In the data rows, 128 means zero.
Here are some points:
[116  60 112 161 121 181 159 114  44]
[128 157 128 122 108 121 116 131 131]
[111 156 136 108 148   3 111 131 178]
[124 222 150  85 126  59  87 143 221]
[126 170 141 106 104  88 115 143 157]
[118  73 117 145 144 120 153 110  64]
[132  65 122 167 113 220 165 113  52]
[108 114 127 126 121 130 136 116  85]
[135 185 135 116 129 128 107 132 157]
[139  86 116 145 115 120 130 121  85]
[144 113 134 133 113 165 124 127 108]
[112   0 102 152 141 185 189  98  22]
[142 165 135 105 129 101 100 141 177]
[128  60 120 165 143 108 159 110  53]
[127 124 124 124 131 143 130 128 147]
[118 125 126 119 134 150 137 125 135]
[124 180 140  97 139 115 103 138 177]
[126 171 137 102 128 147 114 143 178]
[125 142 136 117 148  78 106 126 145]
[139  48 108 180 125 246 174 123  23]
[115  95 125 158 134  95 143 116  96]
[140  88 117 159 109 198 139 116  84]
[117 158 139  97 119 114 124 134 156]
[122 156 137 103 150  53 111 143 152]
[121  98 114 137 127 132 147 120  78]
[119  41 107 171 149 104 162 108  23]
[115  46 114 157 152 152 177 118  56]
[136  56 114 175  87 239 161 107  21]
[139 134 132 113 116 130 119 119 121]
[118 204 140 101  96  97  81 138 210]
[146 205 143  97 116 121  91 143 211]
[143  39  95 173  75 219 156  97   0]
[120  97 124 152 113 158 146 130 108]
[125  88 128 132 141 158 152 121  95]
Then 16 other points, each followed by its number:
[114 134 130 123 122 164 124 131 162] 0
[129 142 124 130 130 156 130 132 163] 1
[132  91 114 147  98 156 143 119  84] 2
[130 171 144 107 126  95  99 141 170] 3
[134 189 138  78 127  70  92 146 179] 4
[141 142 127 147  97 194 124 134 120] 5
[122 112 117 130 143 140 150 124 139] 6
[140  83 115 158 134  92 140 117 109] 7
[146 158 132 120 128 101 111 134 148] 8
[135 147 135 111 127 130 121 131 161] 9
[105 159 135 113 139 100 120 138 158] 10
[132  87 114 149 135 176 145 119  92] 11
[ 97 107 131 113 130 137 147 128  98] 12
[135 137 134 129 139  60 111 122 164] 13
[120  61 111 139 135  82 157 110  46] 14
[143 149 136 143 114 153 109 133 131] 15
Which two of these numbered points are nearest to each point below, ignoring the 3 directions in which the first points spread most? Their numbers follow each, nearest first.
[124 129 128 136 130 106 123 120 145] > 1 6
[122 166 125 109 121  78 108 138 162] > 2 6
[133 185 150 106 114 109  91 142 176] > 3 9
[124 206 141 104  96 152  83 143 194] > 10 0
[115 170 145 105 116 143 103 135 185] > 0 10
[117 138 125 138 119 122 116 128 167] > 0 1
[137 110 120 138 134 103 134 127  95] > 8 11
[123 128 133 113 139 118 142 127 120] > 14 4
[129  65 106 176 125 105 157 121  38] > 5 8
[118 188 140 100 125  97 107 147 202] > 2 10
[141  49 115 165 137 127 166 115  42] > 8 9
Now 16 new points, numbered from 0 again:
[130 156 137 112 144 156 128 138 183] 0
[133  66 120 154 129 157 155 115  78] 1
[143 110 127 133 120 146 132 118 129] 2
[146 225 152 110  96  87  74 142 226] 3
[114  95 114 160 146 138 159 125  99] 4
[124  87 114 165 123 204 145 128  64] 5
[130 207 129 102 108 116  88 136 230] 6
[133 102 120 142 125 132 134 120 119] 7
[139 143 137 115 108 140 122 129 151] 8
[133  97 118 149 122 164 143 117  94] 9
[109 149 121 111 148 134 136 137 150] 10
[121 224 151  63 136  66  84 157 230] 11
[133 201 146  95 114 130  86 145 183] 12
[114  64 110 153 145 131 162 114  55] 13
[127  79 116 138 142 216 164 121  75] 14
[132 115 127 137 142 142 132 124 120] 15
Which two of these numbered points are nearest to each point below, ignoring the 3 directions in which the first points spread most? Their numbers follow each, nearest first.
[144  78 122 152 100 190 140 122  51] > 12 11
[129 116 120 127 123 157 131 122 136] > 7 9
[120 156 146 110 166  85 117 136 178] > 15 9
[120 169 135 119 133  99 104 145 166] > 5 13
[144  41 114 176 115 182 163 106  34] > 1 0
[114 143 125  98 119 105 123 140 151] > 11 13
[127 157 132 104 143 119 122 141 152] > 14 13
[131 106 132 134 117 169 129 126 126] > 1 7
[119  93 108 160 144 161 156 129 101] > 4 5
[136 175 137 110 147  96 113 143 198] > 0 9
[131 104 127 153 119 142 133 119 112] > 3 0
